Small tables with named rows and columns. After each table, cells are looked up by row and column.

bufon:
|  | vata | pef | vok | sulal | bakura | rugifuz | zegar |
|---|---|---|---|---|---|---|---|
| fir | 150 | 190 | 171 | 172 | 145 | 92 | 175 |
| pinut | 178 | 109 | 92 | 49 | 154 | 119 | 52 |
| natuk | 104 | 88 | 83 | 113 | 105 | 178 | 139 |
| sig | 124 | 195 | 101 | 216 | 137 | 206 | 206 |
| guz | 151 | 172 | 67 | 144 | 146 | 202 | 138 |

rugifuz of pinut is 119
vata of fir is 150
vok of guz is 67
pef of natuk is 88
sulal of sig is 216
bakura of fir is 145
vata of natuk is 104

kofa:
|  | rov | setu | tuk | rit | lepe | lav | gudad | bibe | tenoveg | gegupe |
|---|---|---|---|---|---|---|---|---|---|---|
| koz | 0.149 | -0.118 | -0.062 | -0.252 | -0.739 | -0.323 | 0.089 | -0.286 | 0.176 | -0.325 |
| bonize | 0.036 | -0.861 | 0.196 | -0.253 | -0.615 | -0.474 | 0.414 | -0.318 | -0.163 | -0.299 |
| reta | -0.180 | 0.510 | -0.233 | -0.214 | 0.289 | -0.018 | -0.341 | -0.189 | -0.315 | -0.301 |
| zef | -0.152 | -0.629 | -0.324 | -0.304 | 0.090 | 0.110 | 0.355 | -0.149 | 0.044 | -0.431 |
| lusuf | -0.099 | -0.188 | -0.071 | -0.031 | 0.118 | -0.246 | 0.527 | -0.164 | -0.282 | -0.009 |
| bof | -0.154 | -0.168 | -0.494 | 0.014 | -0.284 | -0.324 | -0.229 | -0.291 | -0.310 | -0.106 |
| rezif | -0.357 | -0.769 | -0.316 | -0.265 | 0.218 | -0.162 | 0.050 | -0.076 | -0.083 | -0.208 |
| gige | -0.071 | 0.009 | -0.298 | -0.151 | -0.424 | 0.190 | 0.153 | 0.071 | -0.106 | -0.159 |
| peve | -0.258 | -0.332 | -0.153 | -0.097 | 0.096 | -0.111 | -0.475 | 0.005 | -0.075 | -0.008 |
| furupa | -0.040 | 0.159 | -0.062 | -0.264 | -0.056 | -0.250 | -0.434 | -0.231 | -0.240 | -0.374 |

rov of zef is -0.152
rit of peve is -0.097
tuk of furupa is -0.062
lepe of peve is 0.096
rov of lusuf is -0.099
bibe of bonize is -0.318
lav of rezif is -0.162
gegupe of reta is -0.301
setu of lusuf is -0.188
tenoveg of peve is -0.075
lepe of furupa is -0.056
tenoveg of bof is -0.310
bibe of bof is -0.291
gudad of lusuf is 0.527
bibe of gige is 0.071
gudad of gige is 0.153
rov of bof is -0.154
tenoveg of reta is -0.315

vep:
cols = simafin, lofedu, rolono, suvo, rin, numope
dadu: [152, 54, 137, 186, 125, 187]
govar: [216, 104, 75, 126, 185, 127]
gagaru: [149, 53, 141, 181, 118, 181]
zom: [183, 112, 88, 136, 173, 138]
lokodi: [66, 143, 178, 140, 84, 139]
rez: [64, 141, 180, 140, 83, 141]
nad: [114, 214, 115, 68, 142, 65]
falene: [155, 53, 135, 184, 125, 184]

What is the rolono of gagaru in vep? 141
What is the rolono of falene in vep? 135
What is the numope of falene in vep? 184
What is the lofedu of govar in vep? 104
What is the lofedu of lokodi in vep? 143
What is the rin of lokodi in vep? 84
What is the rolono of dadu in vep? 137
What is the lofedu of zom in vep? 112
What is the simafin of gagaru in vep? 149
What is the simafin of rez in vep? 64
What is the rin of rez in vep? 83
What is the lofedu of nad in vep? 214
What is the lofedu of falene in vep? 53

budeka.csv
,voz,fotu,nam,medapom,fanado,zodib
tani,7149,-1654,-3656,1601,2817,-1473
datufe,420,-1523,-7835,5015,-619,2801
soza,6813,326,-2025,1635,-995,-754

tani, fotu: -1654
soza, medapom: 1635
soza, fanado: -995
tani, zodib: -1473
datufe, nam: -7835
soza, nam: -2025
tani, medapom: 1601
tani, nam: -3656
datufe, medapom: 5015
datufe, fotu: -1523
tani, fanado: 2817
soza, zodib: -754
soza, fotu: 326
datufe, fanado: -619
soza, voz: 6813
tani, voz: 7149
datufe, voz: 420
datufe, zodib: 2801

dad:
	buvuv	bik	gomi	fot	dokidu	fal
kir	134	133	130	133	129	137
fesovu	140	137	124	142	117	158
nimorag	126	126	113	217	59	233
vob	108	117	147	138	146	99
mun	140	137	124	142	117	157
rolidu	45	79	175	184	151	57
pifu	137	135	128	136	124	145
zeri	142	137	120	151	107	172
tez	141	137	122	146	112	165
bebogef	50	82	174	180	151	59
dalak	104	116	147	139	147	97
tofa	138	135	127	136	123	147
vudabe	76	98	161	158	150	74

What is the buvuv of zeri in dad?
142
What is the fot of pifu in dad?
136
What is the fal of vudabe in dad?
74
What is the dokidu of kir in dad?
129
What is the buvuv of tez in dad?
141
What is the gomi of tez in dad?
122
What is the fal of mun in dad?
157
Which row has the largest gomi? rolidu

bas =
cols = liv, tona
tovavo: [6.071, 0.472]
zunumil: [-7.965, -3.601]
leke: [-0.617, 3.064]

tovavo, tona => 0.472
zunumil, tona => -3.601
leke, tona => 3.064
zunumil, liv => -7.965
tovavo, liv => 6.071
leke, liv => -0.617
Which row has the largest liv? tovavo

Table sobu
|  | vap | viritut | bisa | gad | guvise | kedivin | did | zon | piv |
|---|---|---|---|---|---|---|---|---|---|
| rak | 140 | 179 | 60 | 57 | 105 | 51 | 78 | 177 | 171 |
| kuz | 85 | 153 | 64 | 116 | 135 | 100 | 50 | 191 | 174 |
| moti | 74 | 92 | 134 | 153 | 65 | 163 | 66 | 124 | 110 |
| guzofiz | 134 | 77 | 89 | 174 | 164 | 185 | 47 | 176 | 59 |
| leg | 153 | 128 | 58 | 85 | 164 | 140 | 131 | 78 | 63 |
| taf | 185 | 172 | 29 | 79 | 193 | 96 | 160 | 80 | 71 |
| koritam | 187 | 196 | 26 | 65 | 197 | 178 | 31 | 196 | 195 |
| posasit | 110 | 158 | 129 | 39 | 91 | 69 | 130 | 83 | 104 |
| kitobi | 61 | 188 | 65 | 43 | 85 | 43 | 34 | 191 | 179 |
| kosomi | 65 | 101 | 162 | 110 | 116 | 164 | 122 | 61 | 59 |

What is the bisa of kuz in sobu?
64
What is the guvise of leg in sobu?
164
What is the kedivin of guzofiz in sobu?
185
What is the viritut of kuz in sobu?
153
What is the piv of guzofiz in sobu?
59
What is the vap of moti in sobu?
74
What is the piv of posasit in sobu?
104
What is the kedivin of posasit in sobu?
69
What is the kedivin of rak in sobu?
51
What is the zon of kitobi in sobu?
191
What is the vap of kitobi in sobu?
61
What is the gad of kosomi in sobu?
110
What is the did of leg in sobu?
131
What is the did of koritam in sobu?
31
What is the did of rak in sobu?
78
What is the did of posasit in sobu?
130
What is the vap of posasit in sobu?
110
Which row has the largest piv? koritam

dif:
	nodu	pibu	ripuron	sevin	fuvegos	fuz	talar	nulupos	gor	tos
zuvug	222	471	697	412	215	472	263	447	305	628
puf	359	446	565	371	338	424	338	629	503	566
mok	791	531	134	417	804	285	724	367	452	304
tapobi	736	455	191	467	708	443	782	105	153	293
nif	684	281	307	681	699	690	501	411	240	302
zut	702	347	228	624	692	664	583	381	282	329
vavaz	760	552	144	417	791	269	678	397	486	314
zegi	267	494	659	280	237	402	340	546	558	642

What is the pibu of puf in dif? 446
What is the ripuron of tapobi in dif? 191
What is the tos of puf in dif? 566
What is the fuz of tapobi in dif? 443
What is the gor of tapobi in dif? 153
What is the fuvegos of zut in dif? 692
What is the talar of zut in dif? 583
What is the nulupos of nif in dif? 411

bazeno
columns: sofe, sov, saf, zin, los, zudakof, fus, big, zut, gep
sefudes: [55.599, 49.305, 88.516, 53.206, 86.333, 55.093, 55.038, 87.920, 89.300, 58.187]
nubefur: [45.273, 35.917, 54.083, 36.466, 57.403, 33.785, 86.266, 52.181, 53.331, 33.775]
lukagu: [31.012, 63.019, 79.295, 64.127, 80.076, 64.577, 79.153, 78.893, 78.767, 66.986]
lavegag: [54.645, 83.136, 63.635, 81.942, 62.945, 82.587, 58.267, 64.840, 63.481, 82.346]
buton: [40.963, 70.207, 72.247, 68.160, 65.511, 73.903, 31.510, 74.437, 74.086, 77.939]
fizotum: [74.838, 36.408, 47.084, 35.544, 43.109, 37.602, 41.499, 47.239, 48.871, 38.396]
pip: [61.396, 35.241, 75.648, 38.968, 72.306, 40.730, 48.972, 74.935, 77.102, 43.491]
vokopag: [16.301, 31.489, 60.336, 30.680, 53.891, 34.478, 41.792, 60.932, 62.488, 40.072]
dizepif: [86.216, 47.703, 41.436, 46.893, 44.361, 43.836, 78.636, 40.179, 41.013, 40.921]
zenovig: [37.802, 41.201, 48.276, 41.423, 53.920, 37.768, 97.647, 46.293, 46.629, 36.635]
lalefo: [88.901, 69.708, 42.063, 66.528, 39.470, 68.058, 44.236, 43.446, 43.035, 66.440]

dizepif, zin: 46.893
lavegag, los: 62.945
vokopag, zudakof: 34.478
vokopag, fus: 41.792
lukagu, sofe: 31.012
buton, zut: 74.086
buton, zudakof: 73.903
zenovig, gep: 36.635
dizepif, zut: 41.013
zenovig, sofe: 37.802
dizepif, sov: 47.703
buton, sov: 70.207
dizepif, fus: 78.636
nubefur, sofe: 45.273
lukagu, gep: 66.986
lukagu, zut: 78.767
pip, big: 74.935

